Each path below is one point turned by a fixed rotation once a step. After each direction that follows a path, write how fast that rotation turns it, in degrees each step (0 if it stays still).
Each turn is a multiple of 5 degrees from 10 to 175, or 0.
Each row of a path follows its step; steps can be skipped.
Rotation 1:
step 2: -2.247	0.835	1.167	-0.747	-0.581	-0.818	0.347	-1.043	0.353	0.024	-0.187	0.603	-0.273	-0.114	0.747	0.495	2.619	-0.893	-1.880	-0.347	1.420	-0.800	-0.325	-1.330	2.162	1.481	0.505	0.375	-0.324	-0.117	0.202	-0.680	1.157	0.245	-0.228	-0.010	1.466	-0.699	-1.025	-1.265	1.050	1.706	0.091	0.295	2.589
step 5: 0.746	-0.330	0.847	0.802	2.470	2.158	1.116	-0.064	-0.027	0.491	1.776	-0.271	-0.862	0.521	-1.324	1.443	0.086	-0.521	1.049	2.445	0.007	-0.215	-0.033	-1.796	1.421	0.885	-1.768	0.270	0.965	-1.209	1.731	-0.175	0.911	1.415	-0.958	-0.120	2.217	0.643	-0.181	0.257	0.226	0.530	0.147	-0.017	0.481
step 7: -0.225	-1.746	-0.184	0.841	2.003	0.968	2.206	0.633	0.003	-0.114	0.024	-0.727	-0.950	-0.027	2.558	1.044	0.605	0.295	-0.178	-1.503	0.094	-0.600	-1.087	0.304	0.421	0.048	1.271	-1.091	-0.834	-0.098	0.212	1.132	2.000	0.229	-1.836	-0.906	1.718	-0.095	0.535	-2.766	-0.874	-0.011	-1.186	-0.308	0.173
step 10: -1.433	-0.355	-0.452	-0.002	-2.326	0.255	-1.191	-1.056	-0.038	0.940	0.716	-0.449	-1.507	-0.266	0.995	1.656	0.523	-0.753	-0.480	2.410	-0.057	-0.407	0.797	-1.163	0.911	1.596	1.538	-0.702	-0.401	-0.724	0.681	-0.214	2.347	0.791	1.241	-1.806	1.218	-1.263	-0.695	-1.640	0.289	0.650	1.132	-0.436	-0.514
step 11: 1.727	-1.756	0.420	0.362	-0.514	-0.860	-0.070	-0.249	-1.469	-0.625	-1.124	-0.221	-1.631	-1.330	0.671	0.863	-1.394	0.198	-0.092	1.410	0.294	0.218	0.209	-1.976	1.086	2.765	-1.150	-0.257	-0.862	0.337	0.787	0.407	1.376	-0.093	-1.239	0.051	1.514	-0.814	-0.723	-2.647	-1.030	0.263	0.424	1.113	0.366
step 12: -1.423	-0.940	2.821	1.396	1.348	-0.131	-0.148	-0.107	0.204	1.379	-0.441	0.101	-1.201	-0.038	-0.692	0.642	-0.322	-0.444	-1.901	-0.160	1.423	-0.131	1.202	-1.027	0.892	1.137	-1.050	1.872	-0.097	1.836	0.537	-0.001	0.775	1.374	-0.413	0.138	1.740	0.467	0.073	-1.768	-0.189	0.754	1.324	0.998	2.016
step 15: 1.417	-1.179	-0.304	0.626	0.744	-0.571	0.852	-0.019	0.767	0.674	1.615	-1.161	-2.089	0.861	2.245	1.086	0.714	-0.707	1.427	-0.699	0.731	0.791	-1.310	-1.637	1.035	0.810	-1.373	-0.288	2.119	-1.809	0.949	0.826	1.185	0.172	-0.676	-0.657	1.599	-0.130	1.292	-0.167	0.131	0.125	-0.115	0.462	1.229
step 16: -0.906	0.263	0.028	1.678	-0.583	0.214	1.274	0.484	0.138	1.850	-0.220	-1.560	0.481	0.302	0.690	0.901	-0.463	-1.682	2.535	0.288	0.746	0.478	1.321	-0.254	-0.793	0.726	-0.406	1.923	2.159	-0.775	0.649	-0.473	0.952	2.189	-0.020	-1.564	1.228	-0.153	0.754	-2.073	-0.708	1.526	-0.152	0.060	0.286
Speeds:
-0.033	0.062	-0.060	0.206	0.344	0.020	0.189	0.085	0.185	0.280	-0.020	-0.015	-0.141	0.018	0.047	-0.309	-0.498	-0.577	0.188	0.010	-0.158	0.412	-0.196	-0.115	0.292	-0.793	0.503	-0.509	0.115	0.015	0.229	-1.001	-0.073	-0.447	-0.716	-0.338	0.127	0.440	0.383	0.052	-0.252	-0.347	0.302	0.018	0.257 | 45
-0.350	0.361	0.460	-0.399	0.331	0.470	-0.194	0.021	-0.002	-0.514	0.034	0.568	-0.271	0.252	-0.317	0.182	0.254	-0.191	0.350	-0.365	-0.155	0.696	0.393	-0.079	-0.012	0.101	0.303	-0.302	-0.071	0.182	-0.496	0.536	-0.150	0.206	-0.481	0.635	0.074	-0.190	0.353	-0.615	-0.163	-0.418	0.188	0.102	-0.036 | 60
0.151	0.755	-0.432	-0.337	0.378	-0.085	-0.011	0.172	0.229	-0.143	-0.343	0.067	0.459	-0.452	0.059	0.172	-0.421	-0.171	0.097	-0.897	0.453	-0.559	0.109	0.366	0.283	0.286	-0.208	-0.289	-0.544	0.239	0.175	-0.328	-0.040	0.567	-0.044	-0.160	0.015	-0.146	0.038	-0.160	-0.385	0.393	0.222	0.448	0.010 | 145
0.273	-0.010	-0.050	0.394	0.662	0.522	0.344	0.392	0.370	0.019	0.130	-0.069	0.096	0.269	0.209	-0.010	0.125	-0.070	0.494	-0.166	0.472	0.135	-0.841	0.366	-0.174	-0.559	-0.284	0.169	0.453	-0.581	-0.335	0.307	-0.370	0.534	0.285	-0.326	0.243	-0.128	-0.089	-0.172	0.031	-0.194	-0.110	-0.080	-0.526 | 40
-0.230	-0.153	-0.370	-0.085	-0.160	-0.089	0.086	0.542	0.026	0.553	-0.166	0.319	0.204	0.692	0.044	-0.185	0.116	0.394	-0.028	0.571	-0.142	0.043	0.254	0.911	-0.334	0.005	0.752	-0.315	0.093	0.303	0.374	0.038	0.306	0.442	0.326	-0.252	-0.109	-0.372	0.557	-0.313	-0.301	0.057	-0.030	0.195	-0.048 | 110
0.250	-0.419	-0.075	0.097	0.079	0.332	-0.691	0.309	0.120	0.677	-0.330	-0.212	-0.178	0.161	-0.022	0.158	0.773	-0.517	-0.334	-0.571	-0.081	-0.576	-0.104	-0.307	-0.108	-0.067	0.252	-0.507	0.296	0.274	-0.009	0.047	0.206	0.117	-0.331	0.395	0.089	0.112	0.152	0.249	0.502	0.444	0.214	-0.010	-0.556 | 135
-0.094	0.243	0.452	0.224	0.370	0.716	-0.107	-0.394	0.189	-0.085	0.084	0.035	0.401	0.150	-0.419	-0.152	0.079	0.233	0.042	0.457	0.048	-0.180	0.391	-0.442	-0.554	-0.261	0.017	-0.368	-0.384	-0.530	0.474	-0.263	-0.506	0.206	0.358	0.128	-0.386	0.310	0.210	-0.021	-0.048	0.897	0.168	-0.274	0.169 | 90
